(in the rows, 128 means zero)
The rows of R fall into 4 groups, and each row is roughly a mix of its group's hidden directions.
R:
[[101  87 155 102 148  88 109 152 137 132 182]
 [131  59 180 128 153 145 135 108 104 126 150]
 [ 57 111 127 147 115 124 143 118  87 141  86]
 [123 181  60 131 141  99 142 151 124 150 141]
 [ 70 105 179 146 134  86 125 117 113 157 123]
 [ 90 139 119 175 154 114 140 153 152 182 157]
 [116 159  97 108 168  86 170  96 148 130 100]
 [108  99 137 173  94 167 156 120 171 149 104]
 [121 109 156 128  67 169 155 155 135  87 132]
 [ 98  84  92 127 137  92 152 121  96  93 166]
 [136  83 117 116 165  96 163 131  82 153  96]
 [112 156 130 113 149 119 165 207 112 138 140]
 [159  82 143 143 118 109  61 100 105 127 138]
 [150 174 184 152 158 118 155 141 144 164 140]
 [117 153  84 198 122 156 124 153 126 106 144]
 [122 115 163 144 106  99 117 143 149 158 200]
 [ 86 173  98 116 157 138 159 163 137 157  96]
 [196 130 131 121 118 112 130 155 186 116 104]
 [173 169 112  83 153  95 144  95 140 110 107]
 [101 105 113 149  90 115 162 187  99 127 159]
 [104 168 140  53 131 152 103 113 137 143 118]
 [ 83 141 120 139 119 195 125 104 145  92 101]
 [166 152  78  94 164 100 135 109  92 136 144]
 [144 124 151 139 163  64 117 125 164 171 109]
 [ 90  99 167 124 178  88 106 144 136  95 123]
 [ 69 143 137 120 115  95  79  89 138 101 130]
 [129 138 179 153  90 159 179 105 108 151 127]
 [134 151 195 105 168 139 121 149  86 125 146]
 [181 157 128 144 110 134  81 177 141 121 154]
 [187  89  98 114 134 145 137 166 104 142  94]
 [141 170 131 118 137 164  86 155 153 171  90]
 [165 151 135 115 161 149 117 167 184 159 149]
 [ 92 152 166 137 184  90 120 146 162 140 143]
 [121  62 117 155  93 161 116 164 134 116 103]
 [119  97  93 112  87 152 119  90 108  98  81]
 [124 118 185 141  76 122 104  98 165 115 151]
 [152 175 132 158  92 154 162 126 131 175 156]
 [170  92 124 133 172 150 106  79  98 107 135]
 [163 150 161 171 170 153 125 118 142 178 130]
 [122 103  98 183 143 135 112  66 122 115 154]
 [104 104 130  81 132 200 117 103 115 135 110]
 [118 102  92  77 151 136  93 101 148 174 137]
 [162  99 128 107  82 173 150 146  99 107 161]
 [112  77 157 140  90 173 122 132 148 103  90]
 [113 132  78  55 156 107 148 131 126 136 137]
 [146 123 141 129 136 129 101 109 160 200 172]
 [131 109 155 104 132 206 118 107 160 129 148]
 [113 166 103 127 155 116 175 134 186 138 158]
 [120  90 169 117  85 121 111  69 140 148 111]
 [166  66 112  96 154 142 143 159 118  98 112]
 [187 140 166 139 109 117 138 162 105 139  80]
 [144  80 182 148  95 167 134 106 153 129 114]
 [ 86 157 119 148  84 186 110 139 126  97 119]
 [165 137 149 106 114 169 176 102  99 166 111]
 [149 170 105 145  92 155 159 112 112 108  74]
 [155 134 122 162 158 147  97  59 124 126 158]
 [156 176 111 138 126 154 182 166 104 139 153]
 [ 79 139 116 167 133 168  67 131 117 120 119]
 [ 93 130  92 138 149 147 180 111 177 133  97]
 [145  96 142 114 161 175 166 175 119 136  97]
 [137  99 137 143 192 192 128 119 139 117 121]
 [ 91 102 171 108 187 135 137 111 113 121  91]
 [164 135 166 164 108 101 156  84 132 144  88]
 [ 98 165 129  85 134  85  77 105 113 107 122]
 [135  86 118 154  65 127 115 135 104  80 139]
 [125 161  67 130 162 118 105 128  81 142 158]
 [ 74 164  99 153 183 139 119 134 148 119 107]
 [ 62 149 178 139  88 110 112 117 140 129 129]
 [183  85 175 102 123 124 149 108 152 153 130]
 [179 166 119 125  94 148 138  91 140 169  99]
 [130 201 101 110 125 125 171 134 140  97 148]
 [160 112 126  90 168 161 107 144 181  98 117]
 [142 178 184 115 142 123 113 115  76 150 141]
 [102  91 161 140  71 150 155 159 138  99 117]
 [116 119 190 161  88 163 147 127 158 151 119]
 [197 105 148  94 107 101 123 135  96 112 150]
 [181  99 154 131  80 157 148 118 144 154  98]
 [105 152 149 162 122 137  80 176  96 138  92]
 [106 138 182 175 115 169 127  97 156 151 131]
 [ 98 147 208 109 139 146 104 142 125 125 151]
 [ 97 101 143 119  88 141 130  75  99  81 144]
 [117 138  80 183  93 162 111 110 128 105 102]
 [116  96 147 111  51 102 135 113 115  97 129]
 [123 174 150 158 152 114 132 130  87 140 188]
 [161 118 159 114 118 139  81 124  73 139 171]
 [134 104 165  88 113 139 156 176 108 138  80]
 [126 129 207 108  92 137 136 108 143  97 116]
 [151  80  81 121 151  91 105 144 120 118 172]
 [145 116 121  73 139  98 133 191 124  95 141]
 [156 141 105 105 117 109 182 167  98 127  83]
 [ 78 178 132 137 109  82  98 107 127 126 158]
 [127 160 147  89  98 104 142 119 107  63 106]
 [155 175  77 139  84 109 130 159 144 121 153]
 [ 96 156 118  93 183 132 148 122 126 116  72]
 [173 142 107 147 189 136  86 129 150 151 111]
 [172 111 133 153 165 165 169 164 117 136 160]
 [189 101 121 126 117 108 160 168  91 119 101]
 [180 146 154 134  77 131 161 114 107 112  89]
 [125  91 115 145 168 188 154 149 161 126 105]
 [112 160 101 127 134  89 100 151 177 150 173]
 [119  96 122 110 114 114 176  85 123  83 171]
 [166 155 111  98 152  60 107 121 106 118 112]
 [ 78  88 181 127 145  95 128 143 122  98 146]
 [164  95  74 163 115 104 142 104 100 122 160]
 [ 55 152 145 135 151 155  83 135 130 141 137]
 [176  97 182 118 110 126 146 136 141 161 167]
 [129 124 102 108 114 102 201 111 134  90 156]
 [134 186  76 112 122 148 162 136 138  86 134]
 [152  78 131 132 154 186 147 145 168 117 110]
 [132  99 107  67 130  94 153  99  84 121 116]
 [156  81  83 167  98 143 164 130 156 137 125]
 [146 102  92 100 121 133 194 118 152 106  93]
 [134 173 107 111  86 172 158 111 151 126  87]
 [146 183 114 130  96 132 175 158 124 150 168]
 [139 150  69  90 138 164 127 108 137 178 127]
 [103 143  70 161 132  70 105 114 141 128 148]
 [161  88 116 107  79  99 104  84 124 109 109]
 [159  99 114  98 135  78 141 119 132 102 186]
 [117 115 147 138 101 127 169  93 142  77 179]
 [ 97 107 109 159 150  95 158 152 126 186 154]
 [157 165 113 149 187 124  97 126 156 132  87]
 [158 105 177  98 109 156 156 171 129 142  94]
 [183 130 121  84 101  71 113 112 119 113 137]
 [116  79 154 113 121 139  95  91  71 127 104]
 [159  78  66 124 112 143 106 127 126 100 157]
 [165 189 109 123 152  90 129 168 155 124 128]
 [124 156 158 127 145  85  59 115  96 127 120]
 [135 132 203 126 140  88 107 104 155 150 114]
 [144 147  81 121 132 109 181 144 175 108  99]
 [105 123 140 140 161  85 123 145  78 164  84]
 [ 61 113 151 158 115 135  91 128 121 107  89]
 [106  80 165 120 126 161  98  93  81 128 112]
 [110 166 116 149 143 150 151 159 133 168  68]
 [139 213 117 131 140 115 120 142 138 126 168]
 [174  82 120 101 122  91  85  97 111 121 147]
 [107  96 157 135  73 130 108  70 143 147 120]]

Which row in each list fits none of the groups? There is exactly one, and every other row fits one group, some only roughly.
- Z_666: [117 135  82 120 137 100  70 108 176 145 110]
- Z_108: [127 108  91  93 113 126 145 118  57  94 124]
- Z_292: [174 128 150 162  70 127 168 144 102 144 129]
- Z_768: [115 199 105 112 138 132 164 140 149 168 143]
- Z_863: [169 129 150  95 150 171 158 183 133 135 115]
- Z_315: [139  92 111 111 192  85 114 140 133 163 146]
- Z_377: [136  98  72 131 173  80 105 137 128 148 146]
- Z_326: [167  86 109 112 164 135  90 173 121 158 141]
- Z_394: [164 126 167 107 146 121 120  98 110 183 172]
- Z_55: [ 95 171 164 136 122  83  90 139 125  94 102]
- Z_479: [147 151 105 110 152 144 169  96 185 123  93]
  Z_292
- Z_591: [113 110 109 119 101  75 124 157 112  84  80]
- Z_115: [127 103 128 138  83 129 149 163  85  70 144]
- Z_673: [110 105 197 153 177 135 117 108 136 152 121]
- Z_376: [ 87 170 158 114 104 161 158 101 137  85 122]
- Z_392: [ 93  87  88 114 162 122 112 126 147  71 133]
- Z_510: [115 178 134 126 142 142 150 101 188 110  89]
- Z_530: [103 131 190 128 124 154 135 130 156  87  81]
- Z_883: [135 148  88 171 133  97 122 186 165 142 124]
- Z_209: [169 139  96 155 109 133 126 161 112 150  64]
- Z_801: [155 134 132 103  88 147 183 128  85 105  95]
- Z_15: [143 111 181 152  93 167 119  95 136  89 148]
- Z_846: [ 93  82 149 166 106 117 140 144 150  92 170]
- Z_425: [ 84 168 151 169 107 146  99 162 151 101 120]
- Z_601: [174 128 152  99 110 134 140  75 118 161  86]
  Z_530
- Z_487: [ 76 110  83 150 176 130 122 143 138  93 150]
- Z_802: [ 98 113 122 138 178 157  81 144 143 179 123]
- Z_178: [125 171 103 158 145  72 101 123 147 167 109]
- Z_320: [ 99  91 179 112 119 134 168 130  88 131 166]
- Z_821: [ 85  81  80 146 146 120 116 103 123  87 142]
- Z_757: [113 122 188 118 137 155 170 178 109 144 113]
- Z_44: [131 132 132 137 128 170 156 198 128 131 176]
- Z_372: [121 150  95 145 164 115  82 119 166 119  76]
- Z_165: [ 91 137 137 155  92 150 178 172 150 126 159]
- Z_650: [157 140 144 160 134 139  94  84 165 179 109]
  Z_44
- Z_970: [ 94 164  90 146 157 104 170 137 138 166 157]
- Z_890: [170 126 144 123 102  98 160 179 101  86 138]
- Z_910: [192 130 171 162 121 116 109 145 162 128 154]
- Z_648: [148 149 110 103 183 110 134 164  77 117 154]
- Z_10: [120 100 140 138 180 165  74 117 136 143  90]
- Z_410: [104 134 154  59 153 172 100 147 119 126 134]
- Z_268: [ 99 127 187  85  83 104 110 132 143 107 120]
- Z_699: [118 157 124  77 163 145 105 137 167 120  77]
- Z_349: [144 161 135  65 123 119  83 164 105 134 106]
- Z_199: [116 157 192 144 114 177 104 150 156 128 130]
- Z_550: [155  98 135 180  85 128  83 105 138 106 109]
- Z_709: [ 91 120  75 122  98 102  95 145 140 109 174]
- Z_810: [189 114 112 111  92 110 136 181 117 117 152]
- Z_97: [149  76 120 130 128 171  75 108 115 120  93]
- Z_715: [114  86 125 129 149 144 142 106 180 138  68]
  Z_10
- Z_429: [ 65 113 168 146 141 159 146 104 127 164 148]
- Z_66: [150  92 189 139 134 102  99 104 137 113  87]
- Z_360: [140  78  82 106 107 175 107 101 111 149 132]
- Z_993: [159  74 101 171 160 159 124 154 145 145 137]
- Z_571: [192 149 170 103 129 122 146 130 165 146 157]
- Z_437: [106 119 170 114  92 124 159 187 168 125 128]
- Z_766: [154 134 172 137 139 159  67 117 129 160 162]
- Z_75: [106 146 148 105 137 165  75 139 154 111 181]
- Z_260: [ 66 154 164 182 131 120 141 126 141 104 118]
- Z_219: [131 107  94 113  70  88 111 165 101 119 151]
- Z_220: [189 151 131 145 147 167 120  90 107 166 129]
- Z_758: [ 73 110 104 131 118 154  77  94  94 115 121]
- Z_917: [109 146 203 126 131  92 168 142 125 109 124]
- Z_498: [ 83 110 105 171 111 184 137 106 113 152 143]
  Z_219
- Z_856: [122  98  92 183 170 153 146 137 149 159 108]
- Z_937: [175 113 116 118 193 163 113 139  98 124 106]
- Z_494: [105 135 109 156 179 107 140 116 170 181 118]
- Z_925: [122 154  70 159 133  89  96 160 107 145 106]
- Z_267: [149  86 140  63 122 146 101 133  93 105 149]
- Z_54: [145 153 151 124 145 119 116 134 103 177 197]
- Z_453: [149 153 179  87 123 119 108  83 130  93 101]
- Z_155: [133 160  51 103 123 129 103 118 161 140 111]
- Z_971: [ 98  95 132 142 159 174 113  80 151 164 115]
- Z_585: [184 104 168  74 128 128 119 136  96 115 112]
- Z_743: [101 159  89 159  92 145 117 146 103 124  74]
- Z_237: [148 114 151 172 126  73 126 118  92 135 175]
- Z_788: [ 67 134  89 163 164 131 108 143 128 164 120]
  Z_237
- Z_728: [162 111 119  56 130 131 164 141 105 138  96]
- Z_490: [ 79  93 157 110 171 162 151 100 108 143 125]
- Z_852: [150 136 206 121 125 111 119 137 100 123 171]
- Z_412: [ 88 178 180 109 111 117 132 171 133 147 128]
- Z_258: [169 150 154  72  97  85 141 130 134 153 137]
- Z_818: [114 132 186 114 175 113 101 108 117 125 177]
- Z_967: [155 165 149 132 127  72 141 177 146 112 159]
- Z_22: [101 166 165 134  81 176 151 123 131  93 125]
- Z_914: [130 188 109 150 144 116  84 159 160 160 119]
- Z_306: [ 79  73 142  75 132 115 112 100 128 131 125]
  Z_818
- Z_834: [192 133 113 132 132 145 102  63 128 143 126]
- Z_578: [100 104 130 141 156 158 162  96 169 180 137]
- Z_725: [ 57 146 131 156 111 126  84 141 161 139 140]
- Z_735: [156  63 107 142 153 148 170 103 145 133 151]
- Z_300: [102 180 169 158  87 152 135 127 150  97 136]
- Z_476: [160 163 125 158 146 184 150 108 128 174 115]
- Z_555: [141 101 188 123 125  76 156 121 136 168 139]
- Z_427: [132 105 168 168 112  94  80 101 154 106 109]
- Z_780: [109 127  64 181 117  99 125 151 136 102 148]
- Z_223: [159  99 111 100 134  75 130 117  66 136 133]
  Z_725
- Z_364: [179  97 136 143  83 154 112 174 134 118 155]
- Z_873: [133 156 110 128  91 167 137 170  94  90 165]
- Z_655: [157 185 178 133 159 102 115 159 140 135 142]
- Z_848: [100  92  81 160 167 129 131 102 106  95 156]
- Z_50: [143 173 154 125 138 136 182 157 115 162 169]
- Z_826: [100 125 130 195  81 140 123 131 133 132 174]
- Z_664: [ 98 141  87 114 155 145 117 185 102 146  89]
- Z_683: [ 73 121 161 159 132  83 115 140 157 134  89]
- Z_542: [130  82 167 135 122 125 127 107 180 129  74]
- Z_380: [111 132  88 159 115  75 184 126 121  99 125]
- Z_289: [157 168 128  90 122 154 170  88 152  96 110]
- Z_40: [152  95 127 119 126  71 100 142  68 141 138]
- Z_121: [162 129 137 161  95  75 104  95 157 107 154]
- Z_920: [122 120 123  75 130 130 144  74  83  94 104]
  Z_655
